In the rows, zero is written as 128.
Y: rows in 4 groups, each row roughly a mix of its group's directions:
Y (144 x 13):
[[133 149 123 189 119 131  72 155 135  92 149 113 138]
 [ 98 132 116 119 135 160 101 135 147 132 153 207 128]
 [131  82 148 147 170  89 113 110 135 122 129  70 127]
 [ 88 138 148 162 151 156 134 117 152  80  82 142 112]
 [157 183 109 140 117 158 167 119 109 145 101  96  99]
 [138 175 124 138 117 136 150 145  75 162 126  75 117]
 [122  95 121 115 112 120 108 107 182  89 121 179 154]
 [ 88 104 152 113 147 118 113 138 185  80 114 141 151]
 [109 158 103  80 155 149 105 167 152 133 127 169 104]
 [153 116  91 110 107  87 125 123 110 158 157  69 136]
 [106 157 122  74 145 150 107 177 120 140 128 168 105]
 [166 112 104 101  94  82 126 132 114 151 173  99 146]
 [149  92 154 175 102 102 148  87 107 122 132  92 147]
 [127 128 141  87 132 141 183 117  94 184 131 147 114]
 [131  72 115 126 132 108 118  87 177  93 127 161 134]
 [129 155 142 140 142 137 150 150  80 180 143  79 112]
 [ 78 107 163 115 129 118  91 127 134 100 131 185 146]
 [ 96 155 111  87 161 160 118 154 142 138 132 174  94]
 [104 153 102  87 155 153 115 163 150 129 123 180 102]
 [176 148  93 153 115 130 141 136  92 161 151  83 114]
 [141 157 144 136 142 127 140 141  87 165 121  56 118]
 [128 156 177 141 122 149 150 151 163 104  79 161 118]
 [134  99 168 155 153  91 129 116 131 134 107  62 133]
 [135  99 106 109 159 119 102 112 110 163 191  97 123]
 [116 132 181 146 138 159 146  88  81 108  97 136 144]
 [102  87 173 120 160 116  95 121 178 111 133 153 136]
 [104 137 151  84 133 148 179  99 120 154  94 162 116]
 [124  74 125 116 143 111  98 100 181  96 133 156 145]
 [ 95  88 166 131 151 108  83 119 170 104 138 147 143]
 [150 109 150 170 104 112 153  97 114 128 132  70 163]
 [114 152 170 149 147 177 152 117 146 107  88 164 119]
 [114 124 176 142 150 160 149  74 107 106  93 151 126]
 [156  93 150 164  90  89 134 107  99 127 135  87 147]
 [138 122  94  95  91 147 134 103 165 121 135 189 146]
 [152 163 122 129 135 147 182 115 117 165 118  79  99]
 [159 148 123 144 131 139 161 124  94 187 155  88 107]
 [104 124 138  81 131 137 191 102 118 164 103 150 127]
 [127 153  94  95  93 160 113 121 150 120 129 190 148]
 [141 116  76 103 111  94 110 144 104 158 159  81 129]
 [122 146 121  67 152 138  95 162 152 131 116 168 100]
 [117 159 114  75 149 149 111 171 150 127 106 171 110]
 [111  92 113 128 121 119  97 100 175  89 128 175 151]
 [149 139  91 126 104 118 160 109  70 170 136  99 116]
 [140 116 105  82 126 157 121 107 167 146 151 188 133]
 [152 126  79  97  98 104 125 141 100 166 151  86 139]
 [121 116 160 101 147 142 107 165 167  90 124 182 133]
 [172 130 112  83 112 121 135 137 109 182 169 106 139]
 [164  89 154 161  99  89 132  95 118 117 121  91 150]
 [138 148  82 169 104 121 143  96 106 146 116  72 130]
 [165 128 104  87 120 117 124 155 111 179 168  95 124]
 [126  77 112 132 112 101 119  90 172  86 129 152 150]
 [ 96 124 157 147 163 166 120 128 137  91 124 188 115]
 [138 169 129 136 121 137 157 149  74 164 130  78 114]
 [114 144 178 118 144 173 166 107 109 117  80 144 132]
 [136  99 181 137 186 108 129 139 129 145 124  85 106]
 [115 137 144  80 130 153 186 125 112 161 108 170 123]
 [134 155  75  93  88 152 112 112 141 109 129 172 146]
 [124 140 169 149  98 113 147 124 162  89  81 163 144]
 [135 129 186 119 156 155 142  76 133 111  85 119 138]
 [164 168 103 170 118 146 140 102 110 154 112  85 102]
 [108 111 108 123 110 131 103 117 165  84 129 195 146]
 [101  92 165 114 149 117  90 133 168  97 130 171 142]
 [120  96 137  67 138 122 176 111 115 169 124 155 126]
 [124 149 162 149  99 131 151 137 149  87  78 173 137]
 [110 132 178 152 147 156 134 118 149  97 107 189 127]
 [137 140 108  82 118 165 117 121 160 131 133 197 131]
 [120 133 177 136 145 161 154  83 110 105  79 147 131]
 [127 183 137 131 123 146 142 170  75 157 129  94 118]
 [106 164 115  84 154 163 127 157 146 132 108 173  99]
 [163 127  96 109  84  81 131 138 107 163 141  94 147]
 [123 115  97 127 118 103 108 164 124 158 200 103 129]
 [142 102 176 141 169 100 144 143 118 137 120  70 109]
 [132  93 173 143 174  95 121 136 129 129 126  69 123]
 [139 103  91 118 149 117 111 120 101 147 188  81 116]
 [150 141 138 177 139 131  73 152 157  95 148 100 120]
 [108 150 161 128 150 178 164 103 118 111  80 155 132]
 [107 173 113  79 153 164 119 168 141 138 116 155 109]
 [146 141 124 182 135 122  82 138 156  96 140  77 123]
 [167  88 154 156  92  82 130  99 114 117 114 101 141]
 [132 115  74 129 114  95 105 171 154 141 179 121 134]
 [129 130  76 122 103  99 103 191 131 137 163 137 132]
 [101  87 148 102 150  94 105 104 176  92 111 122 132]
 [127 120 126  92 127 131 188 106  95 188 129 131 123]
 [107 152 124  78 147 153 123 167 135 130 109 182 100]
 [ 85  80 135 119 128 104  98 120 153 102 125 168 167]
 [107 129  70 154 122 119 117 158 126 144 193 121 133]
 [104 146 101 120 126 162 120 144 123 124 154 205 110]
 [119 162 151 141 108 155 156 146 148  98  65 157 125]
 [156  99 150 165 102  96 136  94 112 130 139  74 150]
 [115 155 158 136 111 151 143 155 150  95  77 177 126]
 [160 119  94 106 100  88 128 126 112 161 158  76 139]
 [163 129 122 170 138 117  80 152 153 103 155  82 122]
 [119 142  94 112 112 160 129 128 136 117 142 210 113]
 [141 156 149 134 136 136 158 144  89 182 128  75 114]
 [ 88  93 118 134 133 101 119 109 180  91 106 110 163]
 [ 87 140 152 114 139 148 137 153 176  80 100 154 147]
 [ 83 120 141 114 119 131 105 142 140  84 112 190 156]
 [ 96 132 160 165 141 147 134 109 146  79  90 169 126]
 [121 123 169 169 160 137 148  71 155  99 114 109 122]
 [165 162  88 146 115 136 162 128 108 147 122  70 112]
 [160  81 136 166 104  81 115  96 127 111 136 104 151]
 [120  96 118 119 112 119 110 110 176  81 121 183 149]
 [100 166 110  88 163 168 125 151 151 135 118 165 102]
 [100 127 177 158 162 151 127 110 160  95 103 163 118]
 [149 106  94 117 136 109 118 103  96 163 182  87 134]
 [141 102 103 119 144 103 114  98 115 156 175  69 130]
 [122 151  89 114  91 153 125 122 139  99 122 198 130]
 [ 98 103 129  77 126 122 173  93 124 150  96 162 138]
 [100 147 149 152 113 142 140 131 148  83  70 169 134]
 [155  92 138 172 101  93 139  96 123 127 142  81 153]
 [113 138 160 163 109 120 142 126 154  79  74 160 134]
 [107 149 155 144 111 142 141 143 153  89  70 172 131]
 [129 105 105 116 104 126 114  92 176  92 113 181 146]
 [135 140 109 182 115 119  73 147 140  84 140 101 140]
 [129 101  89 104 150 121  97 127 101 158 188 102 123]
 [156  95 147 169 109  99 140  85 127 123 133  79 152]
 [101 140 139 156 101 125 137 129 142  76  72 166 140]
 [131 113 171 156 149  96 140 143 108 134 119  57 125]
 [131 163 152 121 158 150 135 164  89 177 140 100 102]
 [123 129 148 172 140  98 137 129  94 134 114  54 122]
 [133 180 130 132 120 140 142 156  76 160 126  79 121]
 [125 122  72 124 113  99 109 175 146 149 178 129 115]
 [109 152 101  88 157 150 105 159 159 122 121 179 107]
 [157 128  87  97  91  92 122 158 108 161 147  92 136]
 [134 146  66 101  78 146 124 104 134 120 144 158 154]
 [117  90 140 128 149 120 100 135 195  87 113 145 152]
 [174 140 118 172 131 138 127 118 105 179 155  91 106]
 [ 95 147 102  96 168 162 138 146 165 147 146 159  98]
 [154 111  96 115 136 111 124 115 103 163 176  71 124]
 [155 139 155 128 111 104 156 147 106 128 105  54 138]
 [144 176 131 130 112 141 159 145  83 168 119  82 119]
 [126  85 106 136 112 102 113  86 169  81 118 149 149]
 [ 84 123 146 162 156 153 119 110 135  81 107 175 123]
 [142 115  77 137 104  88 110 163 152 145 173 104 131]
 [133 127 108 181 122 120  79 138 163  81 124 105 147]
 [122 100  91 131 146 106 112  86 110 142 164  70 132]
 [160  92 145 169  99  92 140  89 121 122 127  86 145]
 [124 121  91 123 109  98 101 173 118 156 188 114 118]
 [ 93 167 110  93 162 173 129 153 141 137 128 163 104]
 [111 134 150 171 127 136 155  76 145  85  86 124 137]
 [114 148 160 156 112 136 144 141 150  87  71 169 127]
 [165 145 107 145 116 126 138 118  74 176 154  97 105]
 [101 115 159 103 137 131  99 148 157  83 117 185 139]
 [ 94 122 155 165 153 154 130 101 139  77 110 171 125]]
the two rows of each list that fit no group, in list order (the others fit one group, some only roughly):
- k555: [175 118 110  90  79 103 117 145 107 157 146  95 127]
- k755: [158 149 109 120  99 134 143 128  58 166 149 134 105]
- k596: [178 140 128 145 140 129 129 133 101 170 165  83  93]
- k253: [102 139  96 137  87 139 113 127 135 101 138 200 141]
- k298: [155 166 131 120 118 134 151 131  93 170 117  64 127]
- k277: [123 127 189 132 135 157 167  84 102 121  91 127 131]
- k725: [133 118 142 156 135  92 138 124 104 127 117  45 133]
- k207: [177  93 148 155 112 105 135 102 108 142 150  80 150]
- k173: [119 119 152  67 143 143 183 125 124 158 116 162 118]
- k271: [ 89  98 127 104 125 104 102 140 155  73 116 159 159]
- k999: [ 88  86 150 115 143 120 114 133 174 106 132 165 170]
- k822: [119 139 115  95 125 159  95 126 163 126 133 200 143]
- k111: [135 110  91 118 107  86  96 178 132 141 176 129 132]
- k885: [120  94 105 124 113 101  98  97 166  73 123 144 158]
- k419: [ 80  98 147 118 129 113 100 120 164  85 105 158 158]

k555 k207
- k647: [148 112 156 158 134  87 147 120 116 116  94  62 126]
- k978: [107 126 175 138 174 165 120 134 148 112 122 182 113]
- k600: [106 142  78 136  88 140 115 107 136  98 124 187 140]
- k488: [162 143  78 141 114 124 153 102  93 161 117  84 108]
- k637: [112 135 178 178 162 144 123 121 126  73 119 149 128]
- k105: [118 119 163 120 116 147 153  74 105 121  72 152 148]
- k72: [145 101 112 137 150  96 137 109 144 155 156  57 119]
- k845: [144 160 162 115 146 145 144 157  96 179 125  83 113]
- k549: [157 137 103 174 123 120  84 158 147  90 144  89 133]
- k898: [118 135 162 120 166 162 145  75 140 107  84 153 117]
- k487: [ 86 133 140 162 167 170 133 112 132  87 103 158 108]

k637 k105
- k42: [144 146 140 151 118 109 136 123 104 142 109  44 141]
- k519: [ 95 142 158 157 150 165 140  96 154  98  84 154 129]
- k871: [121 102  98 133  91 118 125 112 163  79 122 177 156]
- k319: [139 100 148 162 150  93 135 117 115 121 115  54 121]
- k241: [136 130  69 100  99 155 140 108 141 123 143 185 126]
- k96: [128 141  54 122 125 122 111 171 165 140 157 126 124]
- k63: [107 127 138  91 118 122 171 109 107 155 126 193 107]
- k820: [102 139 112 104 105 143 128 131 110 120 138 213 133]
- k699: [ 98 162  95 100 160 161 111 158 149 123 127 176 115]
- k283: [ 69 120 155 117 135 139 135 125 163 103 101 174 157]

k63 k820
